In the data rows, the value 128 means zero.
Every row has a hidden score. How much higher is the second row's score than the first row's in each pair? 20 means about the same, 40 much higher and 0 much lower. The score is a weighted sum of the row's numbers plus the product of two more (or one squared), each taken from its middle value.
[127 117 146 101 116 121 128  88 104 107 128  90 110 189  93 121  95 165 122  78 114]
[196 108  97  90 150  90  99 111  91  95 116  95  73  75 100 124 116  89 145  80 193]: 2
[ 97 109 141 238 110 124 118 151 110 100  94 103 135 109 128 130 123 113  99 246 131]
[ 83 189  83 128 220 208 163 128 183 146 152  97 171  96  90 127  80  85 138 105 160]: 21
[120 112  66 122  87  95 152 121  95  76 101  94  73 199  88 112 203 185 123  89 144]
[128 106  95 255 195  81  95 143  91  87 119 130 196 165 103 146 109  97 130 149 142]: 16
[127 122 115 117 113 179 133 110 195  95 131 102  75 165  82 117 189  85 143  95 108]
[109  82 102 130 119  94 135 115  85 172 135  90 108  86 111  87  94  85 161 132 176]: 9
[120  97 109 121 110 233 133 129 163  78 185 160 226  98 168 120 117 186 125 116  67]
[124 193 102 140 118 120 128 116 151 164 143 123  92 111 155 130 105 158 152 128  84]: 14
[104 109 104 113 167 149 111 175 189 122 141 173  98 201 145 127 121 190 134 162 185]
[148 186 149 134  65  86 116 113 102 157 104 119 165  72 122 135 102 102  69 104  75]: 26
[127 100 127 117 125 127 127  99  91 202 140  84 119  88  88 128 207  83 141  76 142]
[148 110 227 223 135  88 105 103  91 170 117 211  98 136 214 157  99 133 101  76  77]: 19
[102 112 113 116 207 101 122 113 164 143  90  95 137 127  88 124 186 197 129 150  98]
[130  88 157  92  93 176 106 144 132 107 149 158 120  82 151 124 110 105 106 105 199]: 11
[ 83 174 142 143 190 127 165  95 115 104 165  99 189 129 155 120 109  65 144 132 109]
[117 116 130 100  83 151 106 143 132 123 112 112 201 150 108 139  88  85 125 133 142]: 27
[109  92  93  93 186 138 111 137 154  89 128 124  82  64 147 117 105 107 152 138  72]
[126 180  76 132  91  97 128 115 121 171 112 110 204  92 128 154  97 152 173 121  86]: 21
[100 113 152 235 136 112 108 101 100  76 103 250  96 149  73 193 118  73  86 115  96]
[ 97 200 152 105 107  90 108 128 107  70 101 124 155  92 111 141  76  65 154 130  61]: 13
[112  90 128 114 108 111 158 106 132  62 109  76  73 162  88 118 185 116 153 138 123]
[110  95  85 128  89 147 118 161 156 148 108 137 214 171 147 118 108 180 117 169 185]: 17
[181  97 166 104  91  94  89 121  91  76 149 126 100  88 135 130 123 207 151  98  84]
[146 113 177 103  65  94 115 104  78 104 132  86 119  72  78 139 121  87 114  95 152]: 23
[150 106  79 120 170 125 105 111 137  68 117 103  86 194  97 128  94 154 146  89 155]
[137 105 126 107 116 152 119 156 164 118 104 122 186 147 108 115 206 184 138 130 129]: 20
[ 63 108  74 114 182  81 142 122  73 102 112  65  77 176  88 118  88  89 122 158 149]
[152 182 135 134  80  99 124  74  97 107 149  82 132 117 122 124 114 133  53  65  80]: 25
[211 124 138 111  52 121  83 158 203 126  88 133 119 127 116 162  95 175 119 121 142]
[207 196 127 104  78 109  80 146 143 104 111 174 169  77 199 136 143 115 140 133  94]: 14
[ 93 196  97 133 226 193 150 106 119 158  43 132  92  98 186 134 108  91 129 151  72]
[207 103 138  88 102 120  91 147 153 195 103 127 156 144 116 123 109 189 131 139 152]: 22
[122  98  83 127 118 104 133 119 118  70 152 132 100  90 145 101  94 162 140  97  67]
[132 103  85  95 105 120 101 145 137 177  90 132 154 151 134 106  92 193 120 189 145]: 18
[137 100  87 116 108 154 105 149 193 123  92 166 193 162 141 124 103 167 131 150 200]
[136 113 146 104  78  81  87 136 176 129  83  99 116 128  86 145 208  87 158 147 145]: 20
[131 195 136 132 130 117 119 108 149 179 128 131 100 105 168 140 123 152 161 133  94]
[220 198 151  95 126 103  93 139 164  93  99 162 119  82 159 128 116 137 172 150  96]: 16
[170 114 151 105 116 158 128 121 163  85 147 130 132  75 133 121 117 116 133 113 204]
[112  98 107 114  89 136 142 113 138 153 117  82  73 152  95  91  82  83 119 123 120]: 33
[ 91 173  76 166 112 136 200  86 130  97 146  88 168 116 143 112  99 178  48 112 103]
[189 194 176 113 168  63 131 113 254 122 183  95  84  90  92 124 100 203 144  68 138]: 23
[127 174 116 120 176  72 103 111  89 182 134 118 171 106 126 135  95 115 150 129  77]
[ 95 103 152 103 119 147 128 136  93 118 154 122 136 190  88 126 122 100 108 102 127]: 23
[102  93 102 117 120 200 135 135 154  80 167 152 200  86 156 130 125 194 117 122 183]
[143 109  89  97 211 190 153  97 163 155 156 102 159 196  88 101 208  93 144  78 116]: 25
[147  98 110 120 137 133 132 103 118 193 146  76 106  82  92 134 199  83 146 102 165]
[ 81 100 133 122  65  94 141 106  89  83 152 137  98 103 174 117 134  65 131 186  96]: 18
[160 116 150  95 131 139 124 131 112  93 149 169 100 206 132 102 117 122 120 107 207]
[206 109 191  95 141 124  89 151 188 139 112 142 146 144 117  99 114  68 114 143 165]: 25
[197 178 102 156 160 190 163 255 176 176  66  73 119 121 117 115 139 208  69  55  98]
[163 100 105 120  68  95 111  93 102 171 154  90 148  96  93 134  97 119 131  78  67]: 28
[ 91 178  69 146  71 136 131 119 145 173 152 125 144 124 191 127 149 148 152 166 112]
[132 114 140  92 161 191 132 119 100 173 135 103 127 152  84 130 105 173  88 100 120]: 20
[137 121 255 173 182 103 113 137 122 137  99  94 186 125 128  54 142 133  79 230 132]
[185  95 153 116 113 155 122  88 121 157 172  90 148  77  80 115 232 184 148  59 152]: 22
[171 113  81 133 105 179 144 111 173 182 112  73  98 183  95  99 193  95 148  76 101]
[154 198 155 121 173 151 128 136 225  87 117 119 154 175 115 148  97  99 170 113 167]: 17
[113 102 123 132  91 133 160  93 124 184 146 255 158  96  99 118 194 200 120  89 138]
[119 118 146 255 188 137 103 150 102  89 116  92  86 138  80 164 110  78  90  93 125]: 9
[193 117 171  90 105 169 137 128 170 162 116  99  70 133  70 118 210 160 123  76  84]
[116 117 142 210 171  92  95 143  87 130 111 112  70 140 106 216 127 189  86 147 106]: 21
[128 106 110 138 100 134 131  71  81 143 173 244 193  84 255 121 203  99 147  68 141]
[113 177 140 128 143 117 115 104 109 182 121 103  67 117 152 155 110  73 138 122  90]: 18
[ 85 106  71 120 169 150 153 127 106 107 135 120 111  84 112 114  97 100 116 133 148]
[ 89  86 109 138 130 157 158 131 151  78 156 139 130  72 178 134 143  95 129 165  92]: 25
[155 109 148 117 184 149 137 127 158  80 124 122  96 173  93 111 102 126 135 104 164]
[153 112 132  84 190 120  89 147 104 191 124 107  84 153 102 136 105 104 105 110 133]: 20
[104 109 120 120 186 122 142 103 128 173 145  95  96  84  82 112 199 188 140  98 131]
[ 91 108  99 109 132 165 129 121 117 113 153 100 135 192  90 117 102  80 111 113 112]: 18
[ 77 202  95 117  71 101 105 113  93 196 159 122 105  86 170 140 128 156 141 125  92]
[119 209 145 132 176 101 140  93  93 154 106  84  84  84 106 144 195  76 162 109 174]: 21
[ 69 106 128 236 139 117 132 116 121  98  81 157 178 121 249 161  84 133  90 217  67]
[176 214 151 107 112 101  85 150 132 115 117 157 158 188 146 170 116 112 146 122  70]: 17
[126 200  74 140 163 150 159 104 113 148  48 122 100  98 129 130 121 170 151 105  88]
[176 100 128 120 125 125 108 111 173  78 116 115 231 186  95 121 227 128 168  71 150]: 25
[142  92 189 104  76 183 110 118 124  95 181 134 179 103 155  99 130 107 123 123  72]
[ 95 102 138 108 120 199 144  97 110  91 163 106 174  86  93 107  97  99 120  80 114]: 23
[144 108 142 107  59 136 113 151 176 152 136 176  80 167 154 117 112 199 131 166  86]
[131 110 177 187 115 120 105  95 136 199 106 170 172 108 235 158 106 184 110 135  77]: 17
[161 209 112 116  78  99  80 131 169 100  74 123 124 167 102 152 206  97 163 149 152]
[113 110 123 119 147 134 150 108 119 202 127 100  92  51 108 114 100 177 151 123 186]: 17
[123 102 176 100  78 158 110 152 159 128 119 123  61 167 111 114 105  87 117 144 157]
[181 105 130 107 108 131  97 167 229 171 121 162 182 155 132 124 121 146 130 144 172]: 18
[102 113 165 224 102 129 128 106  99  87 101  76  70 135  95 136 114 121  84 134 108]
[158 103  99 112 215  81 255 139 138 207  81  84 110 129  93 153  90  93 133 172 116]: 22
[120 114  89 101  98 127 136 128 121 164 112  90  96 169  90 139  80  68 108 152 108]
[ 89  97  81 255 108  95 135 145 109 105  92  99 147 143 109 141  99 159  84 253 128]: 15
[128 200 124 109  91  90 140 116 106  80 131 139  84 106 149 140 136  97 147 134 116]
[145 103 178  82 160  99 111 127 104 159 104 100  82 153  97 147  95 138  92 102 118]: 22
[120 114 142  98 120 145 132 145 104 145 135 143 100 191 111 114 116  87 103 140 148]
[ 69 189  44 149 156  74 103 141 110  98  94 112 120 186 136 143  95 169 173 164  72]: 22
[110 194  74 137 115 140 127  95  73 125  52  99  88 141 153 143 146  71 169  89 114]
[ 99 103 123 128 143  88 154 111  87 115 136 110  86 170 100 127 112 150 122 170 128]: 22
[120 108 146 101 177  88 118 116 122 129 108  86 120 131  82 153 184 116 129 133  99]
[122 106  81 119 172 235  99 174  43  98 142 152  82 143 109 121 214 105 129 119 127]: 8
[136  92 116 108  91 140 124 122 122  62 175 146 140  99 137 123 125 145 138  97  72]
[141 118  91 122 100 196 110 162 175 132 132 123 103 155 100 104 105 167 119 110 132]: 18
[142  97 160 255 147  94 255 170 174  83  90 167 111 150 165 154 122 128 129 211 191]
[116  97 122 128 131 147 124 113 138 191 146 106 114  72 100 117  97 138 136  89 175]: 16
[105  97 150 107 203 143 119 145 139 204 128 125  82 143  99 141 100 169  88 152 124]
[130 191  97 126 123 127 142 115 153 181 164 107 108 106 149 114 123 143 157 134  86]: 16
[ 91 103 110 109  95  94 169 110  93  95 135 123 113  86 121 111 109  87 129 157  86]
[119 109  85 109 158 163 128 146 126 123 145 126 134 193 109 107  90  89 139 116 141]: 14
[102 191 104 113 193 112  99 141 122 115 126 170 174  88 182 134 135 134 147 175 101]
[167 191 116 122  85 101 125  99  93 154 165 131 105 105 149 127 123  87 173 109 111]: 17
[102 114  81 117 113 176 128 153 144 112 163 152 141  92 153 134 131  87 126 155  72]
[133 108  97 127 212 172 127 135 255  89 112 114 181 135 111 106 185 184 152 128 136]: 21
[127 194  76 114  62 188 125 125 214  73 173 163 179  96 165 139 150  68 126 170  92]
[142 114 236  84  91  92 118 140 134 189 111 158 137 150 149 112 116  97 141 220 203]: 9
[120  97 119 111  95  53 161 178 201 146 150 177 139 147 123  97 108  71 130 104 123]
[ 81 194  74 139 102 168 161 159 203  87 121 127 119 200 152 106  99 176 131 215 181]: 19
[123  97 107 121  80 167 170 129 223 198 157 127  98 200 121 121 100  83 158 140 187]
[135  92  93 117 150 106  85 135 163 113  95 130 152 179 121 135 102  87 165 142 171]: 14
[122 108  93 103 130  79 122 119 104 100 127 107  90  80 122 114 110 152 145 118 186]
[ 87 120 115 246 122  97 113 121 118 186  85 218 183 138 255 118 182 118 116 132  88]: 26
[ 99 105 107 107 100 108 131 158 145 140 104 157 178 177 160 102 112 105 123 255  72]
[211 209 138 107  85 184 137  84 117 126 184  88 105  84  84 111 223 188 154  47 137]: 18
[ 99 185 116 120 100 120 106 106 115  68 145 135 116 106 161 112 116 172 136 115  94]
[ 85 114  93 114  83  63 128 124  65 113 136 112 123  75 106 126 109 112 120 154 179]: 16
[ 74 196  89 151 174 115 166  99 107 140 126 255 103  90  99 132 188  93 157 118 151]
[115  93 210 114 115 117 101 129 162 105 121 110 196 164  97 143 218 113 140 126 143]: 12
[ 95 113 133 255  98  86 122 119  71 175 126 120 110 186 115 164 131 129  96 132 136]
[199 179 115 116 107 140 116  79 154 107 160  94 146 116 141 126 125 172  48  55 111]: 24
[137 113 248  93 126  66 145 163  48  98 150 153 130 149  93 106 201  93  96 139 112]
[119 193  97 146 207  94 122 108  81 123 158  90 162 109 116 124 117 145 178  62  92]: 6
[102 109  99 114 108 144 128 108 159  68 120  94  64 168 105 115 202 122 164 109 160]
[119 103 152 108  76 103  80 137 134 164 120 133 159 187 147 158  82 100  94 142 175]: 19
[145 120 218  86  62 144 108 144 141 128 124 145  86 162 119 104 113  87 134 169 163]
[ 97 183 112 138  96 122 148 116 125 153 165 113 150  86 156 136 109 158 154 140 103]: 19
[187 116 120 107 155  92 108  99 106  87 132  82 105 176 239 120 239  97 141  55 111]
[122 106 178 103 194 112 125 115 118 141 130 135  80 180 133 112  97 107 113 180 167]: 24
[ 89 118 105 122 137 151 140 125 125 112 167 149 135 214 108 130  99  76  98 129 159]
[165 203 159 129  95 196  99 106 213 134 127  94 100 193 103 127 219 112 157  83 181]: 17
[110 108 100 121 179 175 133 137 130  55 136 105 122 194  97 109 206 110 130  89 148]
[113 112 116 101 198 147 127 156 150 133 142 187  77 183 138 139 106  89 119 193 197]: 21
[152 105 137 103 140 241 164 128 132  68 182 130 200 193  90  97 251  93 123  59  94]
[153 100 170 107 130 125 136 103 110  93 161 105 136 176  86 123 102 169 131  68 142]: 17
[ 85 102  76 117 142 117 131 113 107  89 127 255 114 167  80 145  78 148 122 113 124]
[145 185 135 113  89 205 113 121  37 160 149  94 119 188 115 153  94  78 148  65 169]: 8
[115 105 166 208 158 101  85 113  85 198 117  90  73 153 102 146 122 115 108 138 135]
[ 95  97 104 109 177 153 108 139 208  55 101 100 183 161 100 114 167  89 152 154 138]: 23
[115 114 119 107 149 183 148 129 121 109 141 123 135 167  82 127  90 211 133  85  99]
[ 89 105  81 137  87 255 202 144 208  95 154 126 166 167 105 101 204 156 117 113 131]: 24
[224  98  97 109 119 151 121 101 117 132 157  88 144  82 100 106 100 212 185  47 159]
[ 99 181  97 143 196 137 155 104 115 137 162 113 177 124 193 124 148 154 166 125 128]: 22
[135 108 110 108 153 114 125 140 106 109 131 132  96  75 136 120 118 151 122 162 194]
[157 102 190 213 167  99  87 115  76 184  85 231 197 145  84 166 102 129 110 121 132]: 34
[197 203 123 135 151  99 119 121 122  73 128 119 103  92 125 120 114 182 176  71  80]
[138 184  76 135 125 144 110 118 148 200 140 150 114 113 170 130 132 137 175 123  92]: 24
[117  97 219 231 139 164 133 132 119 110  95 240 215 108  90 143 108  95  90 175  80]
[119  92 185 125 103 206 144 108 148 170 170 112 163  96 132 156 117 116 123 102 182]: 10
[251 198  81 134  91 163 101 121 204 140 142 112  82  61 120 106 124 133 216  65  64]
[133 102 164  80 135 147 121 124 113 155 134  99  96 141  99 138 109  93 105 112 141]: 25
[178 113 233  97  83 122 115 132 139 128 117 157 180 179 103  99 112 118 157 123 177]
[131 106 151 226 103  69 111 103  85 152 116 255 100 150  80 156 110  83 114  95 111]: 29
[119  98 138 125 167  81  95 131 115 109 109  88 194 195 100 148  94 171 125 125 177]
[183  97  85 113 102 154  99 132 128 115 153 163 114  67 130 104 131 107 139 128  64]: 21
[148 108 124  98 168 178 150 150 178 123 142 153 110 169 136 128 133 178 116 166 202]
[123 106  93 122 200 140 115 172 159 125 136 175  77 196 194 115 133  65 134 166  86]: 20
[ 77 114 105  95 153 108 128 135  93 165 116 134  75 188 125 118 103 119 101 214 150]
[ 66 110 117 125 145 108 155 106  93  85 136  97 100  82 120 104  86 176 122 145 157]: 23
[147  98 173  93 119  99 106 119 113 160 124 117 100 177 128 120 124 144 133 144 166]
[ 66 106  99 118 107 210 163 172 194 109  52 162 189  75 163 155 103 143 101 201 199]: 29
[ 77  90  69 122  96 101 147 113  78 193 157  88 154  77  95 107  94  80 122 110 140]
[127 108 132 109  80 184 160 119 167 190 147  99 122 197  95 115 197 119 138 100 138]: 23
[102 108 192 107 119 153 119 103  87 105 160 100 128 167  84 141 227 126  92  83 127]
[126  98 199 100 172 163 103 124 167  83 152 135 103  88 130 135 109 105 136 146 182]: 13
[193  98 237 219 112 109  72 151 146  87 109 123 130 137 115 138 135 182 123 143 159]
[115 110 119  97 105  69 131  97  87 125 121  78 114 176  70 132  97 192 138 107 125]: 31
[131  97 131 112 103  63 129  99 112  98 101  73 169 165  93 114 230 183 155 139 149]
[ 74 105  76 146 193 108 158 127 106 179 123 103 108  92 113 127  82 154 140 122 164]: 15
[155 196 195 120  83 118 147  93 130 171 168 117 114  99 157 107 130 186 145 113 105]
[123  90 120 134 174 207 155 108 158 165 156 106 150  82  97 124 211 118 141  85 133]: 29
[ 91 102  93  98 163 184 131 150 133 186 132 141 105 162 128 130  82 142  94 153 124]
[142  98 133 221 164 146 106 121 132  87  85 187 181 111 232 147 237 148 127 107  61]: 24
[180 102 140  88 105 186 105 131 133 112 163 179 140 193 113 120 134  80 133 109 175]
[117 102 115 109  80  86 125 116 124 128 108 106 148 169 111 138 105 151 141 174 175]: 27
[179 214 135  98 116 104  83 156 194 159 108 157 148 184 179 132 130 178 159 217  92]
[170  88 176  97 170 174 101 136 163 134 136 133  94 173 119 101 109 198 108  95 152]: 20
[176 109 151 112  76 158 121 122 137  97 121 103  96 151  90 106 226 116 134  59 132]
[119 100 145 105 126 192 132 135 113 121 147 139 147 189 108  97 108  78 117 110 133]: 21
[112 196  60 145 168 120 129  93  87 133 161  94 111  84  75 130 199 102 179  76 157]
[183 189 169 107 105 104 116 111 118 135 141 117 100  96 123 134 128  93 143  85  90]: 18
[104 102 113 128 155 186 161 124 176  76 161 136 136  77 134 117 122  83 129 142  86]
[123 109 113 109 126 166 132 147 139 116 155 159 124 196 147 114 109 102  99 123 188]: 14
[148 109 161  93 116  79 108 124 109 140  83 102 122 136 102 134  84 140 120 162 145]
[117 178  97 146  95 152 139 106 159 130 159 109 164 103 128 128 100 137 156 121  80]: 23
[155 110 170  97  89 143 110 158 224 159 106 114 137 109  75 114 193 118 116 134  99]
[ 89 106 113 127  71 118 146 113 100 201 169  99 167 103 126 153 105  89 105 146  84]: 17
[146 108 151 120 130  63 108  93  76  73 140 100  77  61  93 152 103 126 154  93 177]
[190 113 216 209  76  94 101 113  87 186 117 201  84 120 232 136 108 113 106  91  90]: 23
[123 113 155  90 172 115  85 132 106 195 103 135 181 172 120 126 118 100 120 154 151]
[132  93 168  97 120 117 137  91 106  87 142 247 116 201  73 112 249 169 135  85 124]: 31
[243  95 161 114 110 177 110 139 252  93 135 138  84 159 103 134 223 208 135  71 145]
[ 53 110  89 114 105 132 197 124  97  93 146 107 150  86 121  93  78 126  98 184 145]: 20
[102 188 110 144  93 138 133  99 132  98 142  88 131 125 129 154 103  87  31  83  84]
[144 193 107 111 178  86 133 110 122 168 142 131  73  92 119 132 116  78 184 109  84]: 12
[ 95 100 107 107 113  79 105 129  83 140 139 145 204  82 140 135 116 165 130 174  94]
[172 194 107 122 171 140 108 104 143 133 137 102  94  90  99 111  94 191 181  73 186]: 11
[ 77 209  71 139 174  90 142 119  68 173 150 117 147 120 153 140 103 102 143 137  88]
[ 91  80 126 119 179  81 101 151 134 113  85 112 119 172 100 134  84 129 147 197 186]: 20
[123  95 156  95 179 121 105 140 163 145  94  95 137 133  90 150 199 168 108 132 118]
[162  98 107 103 136 101 255 158 150 180  81 119 110 148 146 169 117 102 126 170 174]: 13
[137 181 127 131  98 115 125 104 143 182 149 125 100 113 153 145 123 181 158 105 120]
[158 199 202 111  87 131 113 101 107 175 168 125 137  92 127 134 113 188 145  89  86]: 21
[154 108 112 229  80  88  97 106  91 184  88  94 182 147  84 130 112  99 136 145 108]
[ 95 196 105 129 110 159 166 110 176 154 123 105 105 183  86 118 203 122 150 122 160]: 25
[ 57 185  60 152 179 112 153 115  89 150 148 126 152 124 203 138 117  85 140 187 137]
[126 116  63 117  95 179 106 172 246 104 140 152  90 193 134 118  97 146 140 134 184]: 30
[155 100 202 107  95  53 121 146  55  73 168 139 146 158  93 102 108 124 138 112 136]
[107  98 211 116 185 122 139 108 122  76 101  88  80 193  93 117  97 136 138 145 128]: 27
[107 114 123 109 107  88 153 110  81 102 112 103  77  80 113 143 102  83 113 122  54]
[ 72 103 161 113 123 109 140 141 117 110 139 130  86  75 128 117 110 137 125 172  54]: 19
[117  92  95 123 211 159 128 145 215  97 117 103 167 168  95 127 178  68 146 142 155]
[ 83 191 138 136 159 112 116 119 122 193 135 118  84  86 189 138 119 171 162 144  99]: 13
[122 198 100 148 164 159 152 104 124 165 162 105 154  77 113 120  99 155 147 107 184]
[193 100 164  98  83 108 125 113 104 107 142 112 108  82 127 120 119 193 141  95 182]: 19
[203 112  79 112 166 131 110 132 141  76 136 138  98 183 117 117 118 116 155  71 193]
[143 112 196  82 130 108  91 144 154 199  88 120 120 143 108 153 117  97 117 168 140]: 29
[147 108 253 187  68  79  91 110  85  73  94 238 193 136 255 166  86 102  94 109  96]
[107  95 126 108  98 182 148 115 154 222 119  80  98 173  95 121 166  80 120 121 125]: 26
[187 106 190  80  80 146 106 125 134 156 132 110  73 161  86 120 105  76 113 109 123]
[ 99 188  79 141 160 136 147 101 158 139 134  92 113 105 142  97 117 142 165 125  88]: 18
[ 66 199  79 118  96 131 156 145 158  83 150 131 111  86 226 150 142  83 129 223 120]
[120 112 132 107 107  74 108 116  85 134 123  80  73 174 103 147 123  78 122 116 127]: 20
[181 108 127 122 116 109 125  95  99 177 146 255 113  75  67 109 103 105 161  76 153]
[143 206  79 114 110  95  95 143 106  93 101 125 131  82 141 164 102 142 170 118  67]: 13
[159 172 110 153 102 183 146 106 178  91 140  71 156  94 164 135 125 125  60  78  98]
[115 108 200 234 223 125 127 136 121  78 121 100  77 142 116 153 102 178  99 170 132]: 18
[154 206 136 109  73  94  87 113 128 199 124 135 168  94 142 107 133 177 163 118  88]
[175 116 172  90  85 106 101 116 113  97 146 133  88  75 111 138 109  97 134  91 201]: 18
[123 102 128 255  78 114 118 116 104 154  92 177  82 143 253 140 219  93  96 100  75]
[ 93 105 119 137 112 137 133  91 139 173 155  99 155  80 105 153  84 124 129  95 191]: 20
[242 114 167 104 136 183 124  97 118  70 137  92 144 186  64 115 108 139 136  65 137]
[ 89 103  97 101 103 133 132 135  76 105 158 112 135  77 115 118  97 142 119 129 155]: 21
[ 95 110  97 113 162  53 185 115 149 153  56 103  90  70  97 126 174 170 103  87  94]
[102 108 110 120 150 112 113 144 124 113 101 136  80  82 142 123 109 169 127 145  90]: 12
[ 99  93  99 127  80 142 137 115 107  83 161 139 130  88 129 131 127 156 150 122  70]
[182 102 135  95  68 104  80 110  97 119  90  84 172 162 108 128  82 168 133  97 144]: 25
[201 112 123 111 192 103  69 167 209 135  94 155 122 155 130 124 118 194 162 170 196]
[151 112 161  98 108 143 115  97 130  65 114 244  84 157 234 131 181 134 150  51 116]: 24
[127 198  53 146  76  99 106 119 102  65 141 157 110 114 172 141 146 174 167 118 111]
[ 95 216 167 118 165 121 156 101  93 187 198 134 198 109 148 115 125 185 130 121  84]: 31
[131  98 158 109 115 200 135 135 169  87 162 136 146  94 130 135 100  95 123 107 177]
[196 108 123 216 105  94  95 150 145  83  76 124 143 132 115 140 105 205 101 122 143]: 16
[109 105 145 100 125 170 128 145 133 132 156 163 120  61 173  97 113  76 120 204 212]
[116 121  89 120 110 140 121 129  91 116 141 124 131  72 115 111 100 133 113 119 178]: 20
[116  92 128 116 158 121 119 127 124 104 106 130  75  75 162 126 112 121 147 185  86]
[109  95  99 112 137 170 140 127 149  91 154 128 128 189 106 111 105  93 135 112 135]: 27
[ 60 190  66 177 163 101 174 101 106 122 124  97 119 114 116 136  73  91  60  98  70]
[112 121 128 107 129  94  95 149 126 184 104 113 124 157 130 140  97  83 119 223 145]: 13
[102  93 123 118 130 169 118 146 130 125 181 154 128  77 133 114 109  97 105 122 171]
[193 114 102 108 110  94  75 146 110 176 101 167 130 165 136 126 117  73 136 140 184]: 13
[168 100 116  98  73 187 108 166 205 122 136 163  92 157 136 123 109 201 151 133 178]
[255 114 159 224  68  95 101 141 163  76  59 255 141 109  90 135 231 162 125  93  90]: 34
[115 109 170  92  68 127 122 122 136 110 124 110  86 172 103 141  97  76 116 152 120]
[112  90 102 100 139  99 118 113  52 139 128 252 101 167 255 146 103 173  96  91 109]: 7
[159 116  91 114 189  95 128 127 100  76 109 120 204  88 119 134  94 188 164 104  72]
[137 110 113 109 147 211 122 128  43 203 152  92  98 144 105 112 189 191 143  98 136]: 16
[155  97 162  80 173 137 108 154 129 168 120 139 179 164 132 128 116  83 116 195 177]
[ 77 108 146 255 118 106 131 144  81  89 132 117 130 169 112 161 110  80  92 174 143]: 22
[191 204 115 112 147 147 122 106 130 156 146 100 110  98 121 136  97 171 165  83  67]
[131  98 221  86  83 155 106 143 155 157 145 125  73 149 100  97 106  71 140 164 149]: 24
[123 106  83 113 115  69 106 115 110  95  81  84 111 174  86 124  86  80 162 121 164]
[ 85 164 149 144  78 138 178  97 128 109 164  99 207 124 141 130 106 160 140 125  82]: 20
[124  97 141 126 140  95 139 115 104 107 127 117  73 101 117 136 119 174 140 115 193]
[147 108  74 128 188 142 132 113 148 123 155  90 151  86  95  87 214 140 188  73 150]: 24
[ 87 108 119 109 151 137 128 157 128 112 155 153 106  70 156 120  95  97 131 195  77]
[ 53  98  83 120 193 211 169 188 180 184 116 114  90 123  93 114 164  71  90 180  86]: 29
[109  97 120 122 129 133 116 143 112 109 142 134 119  94 134 130 116 122 122 129  61]
[159 211 107 109 102 134 111 122 104  93 162 151 106 111 166 117 137 161 139 100 112]: 14
[102  90 151 127  89 104 125 152 146 155 104 145 148 187 152 143 108  85 139 255  72]
[131 114 181  92 177 121  97 131 112 148 124 107  77 164  82 153  95  95 113 113 132]: 15
[119 110 143 111 136 108  93 146 119 137 123 178  61  86 179 134 122  99 106 189  70]
[127 117 126 107  98  83 121 118  76 137 136 112 103  84 134 120 121 202 122 121 211]: 11
[ 74 198  83 118  93 134 142 145 136 113 114 144  73  75 162 118 116 100 146 214  75]
[161 194  89 129  91 255 140 134  43 145 167 109 136 187 102 107 211 204 145  80 140]: 10
[ 77 110 104 255 130 154 131 121 118  85  85 221  73 120 255 151 188 137  88 147  92]
[148 109 175 101  95 120  97 132 164 105 124 130 160 165 116 130 112  93 146 168 162]: 21
[107 198 120 131 197 109 165 111 117 175 172 110 169  96 154 120 139 194 161 144  92]
[ 83 188 112 120 198  94 132 144 121 104 111 147 159  90 155 130 114 112 148 213  92]: 14
[138  97 126  98 145 152 122 162 214 139 104 159 162 143 137 109 113 172 148 140 178]
[139 113 128  93 102  97 113  93  85 121 141 125  84  75 121 128 119 177 123 122 203]: 16
[112 187 122 136 135 106 131 106  91 183 165 118 151 103 163 144 149  65 140 112 101]
[ 72 105  95 114 130 184 146 147 144 118 116 102  86 147 255 102 153 149 103 147  90]: 19
